Turns, then the turns between two rows, first turn first; the first pair answered:
X:
[ -2   7  11  -5 -14   2 -23  -4   0 -18   5  -4   6  -2]  ->  [  3  13  -7   5 -18 -14 -10  -2  -3 -19  -5   6   3  -6]
[  3   0  18 -17   2   4   5   9 -17   8 -15   3  37  12]  ->  [  4   4   3  -6  -3 -11  17   7 -25   5 -21   8  37   9]
[-17  27   5  24  -7   6 -17  -7   0 -22  23 -19   4   7]  ->  [ -2  14   1  24 -22 -14  20  -4   5 -19  -5   5 -34 -14]
Y:
[-14 -21  24  -9  -7   4   8  16 -14 -11   4   4 -26 -16]  ->  [ -9 -17  17  -9  -7   3   7  15 -13 -20   3  10 -26 -21]
[ -8  10  -8  12   1  -9   3  10 -18  -4  -3   4  -2  -3]  ->  [ -5  11 -10   8   0 -12   4   6 -14  -5  -5   3  -2  -5]
[-12 -16   5   5  10   0  -4  -1   8   9  -1 -21 -18  10]  ->  [-12 -13   6   2   8   0 -13   0  -1  -1   1 -24 -20   7]
L:
[ -9 -15   5 -21  11 -13  -5  -4  -4 -10  -5 -18 -33 -11]  ->  [-10 -12  -1 -20   7 -14  -3   0 -17 -11  -5 -17 -27 -11]
[ 10 -11  22 -18 -16   2   3  -6  28   0  -5  17 -13 -17]  ->  [  0 -16  29 -24 -13  11 -10   4  14   3   3  16 -12 -14]
[  7   9  -4   0   3 -12  -7 -19  20 -11   7  -5  -7  -1]  ->  [ -6   2  11  -4   1  -5 -17 -13  16  -3  14  -9 -11   6]
[-23  18  -5  12  -4  -4   3  32 -53  -5   8   2  15   4]  ->  [  4  30 -35  20  -7 -16  26  10 -29 -15 -10  15  10  -7]
Q:
[ -8   6   4  -9  13 -17  -3   8  -2   6   7  -1  21 -20]  ->  [-11  10  -5  -1  10 -25   4   4   1   6   4   0  17 -18]
[-25 -15   4   1  -9  -2  27  23 -16  28 -13  11  -3   5]  ->  [-25 -16  10  -2 -10  -4  22  23 -17  27  -8   8  -7   8]
[ 12   7   3 -14  -3  -8 -14   5 -10 -21   3  -9 -23 -17]  ->  [ 22   5   3 -16   2   5 -11   7  -9 -15   2  -5  -7 -25]

Between the rows of a pair lie 2 to 3 turns.
[-14 -27  15  15  -4  -8  43 -16  19  18 -30   4 -25   3]  ->  [-18 -17  22   4  26  35   8 -15  23  24   1 -10  34  15]
X then Q
[ -4  -5 -11   1  10  -3  19  15 -13  29 -11  17  23  -7]  ->  [-18  -4 -11  13   1 -15  18  15 -22  24 -13   7  11   6]
Y then Q
[  1  11   8  -9 -10  34 -20   4  13   2  20  -8  14   1]  ->  [ -1  18 -21  17 -29  -8  17  -3  16  -4  -3   3 -13  -2]
Q then X then Q
[-17   2  -1  12  -9 -10  -4  13 -38 -14  -9   0  -2  -6]  ->  [-14   2   5   9 -14 -18 -10   3 -26 -23  -4  -7 -21  -5]
L then Q
[ -3  -5 -11   3   0  -8  26   9 -15  10 -18  11  -4  -8]  ->  [-24   0  -6  14   3  -8  -1   8 -25  -4   2 -11   2  13]
Q then X then X
[ -8  10  16   1   3  11 -34  -3 -14 -17  24 -34   7  19]  ->  [ 16  11 -31  16  -4 -12  38   1  -1   9 -24  15  10  -1]
Q then X then Y
[  2   7  -3  26  10  19 -42 -12 -16 -26   9 -11  29   9]  ->  [ -3 -35  30  19 -13  -3 -10 -21  26  -2 -13   2 -37  14]
X then L then L
[ -5 -20   8  -1  -4  -5  14  20  -6  26 -14  17  -6  -2]  ->  [ -5   4 -12  15  -3 -16   6  22 -31   1  -9  10   1  -5]
X then Y then X
[ 24 -14   6   1  -5   0   7   9  -2  -1 -10  11 -23 -26]  ->  [ 23  10 -22  21   2   1  -5   2 -11 -21   2  -1   2 -20]
X then Y then X
[ -5   3 -26  14 -18 -31  11 -11 -17 -13  -5  -2 -15   2]  ->  [-19   4  -6  -3  -3  -6 -24   5 -38 -13  14 -16   7   5]
X then L then X
[-21 -14   4   8  -3   5  30  12 -24  32 -19  23  -6   2]  ->  [-33   1  -6  17   2   8  17  13 -35  25  -7  11  18  15]
X then X
[ -7 -16  15  -4   6  -2   1  19 -21  -8 -11  10  -9  -1]  ->  [ 15   3 -17  12  10  -9  11  -7   1 -19 -17  12   5  -5]
X then L then L
[ 16   1   4 -28  17  22  33  21  -4  28 -37  19 -23 -18]  ->  [-23   3  31 -23  19  32 -21  16  -5  15   3 -33 -21  24]
Q then Q then X
[ -9 -21  43 -13  -5  49  23  18   2  43  -6  17  17  12]  ->  [-29  -3  29   9  -9  35   9  34 -46  23   3   2  20  21]
Q then Y then Y
[-16 -15  26  -9  -9   8 -16   2 -15   8   0  -8  -4   6]  ->  [ 18   7 -15   6 -13 -12  10 -21   7 -11 -17   4  -1 -12]
L then L then L
[-25   3 -17  24  -4  -8  32   9   2  24 -12  11  16  17]  ->  [-31 -10  17   5 -17 -17   9  17 -12   4  -3   0 -34  11]
Q then Y then X
[ 18  26 -24   9  -1   2 -18 -25   8 -30  19  -9   6  -7]  ->  [ 13   3  19 -18   5  22 -34 -11  10 -14  29 -10  -3  -9]
X then X then L
[  4   1   2   2  17  27 -10  -8  21   1  12  -3   9   0]  ->  [ -1 -10   6   5  -3   1   6  -6  19  -6   2  -4 -36   1]
X then Q then X
[ 15  19 -23   5  -3 -18  -7  -9  18 -13   3 -25   1  -5]  ->  [  8   4   5 -15  10  11 -25   4  16  11  14 -29  19   1]
L then L then Q
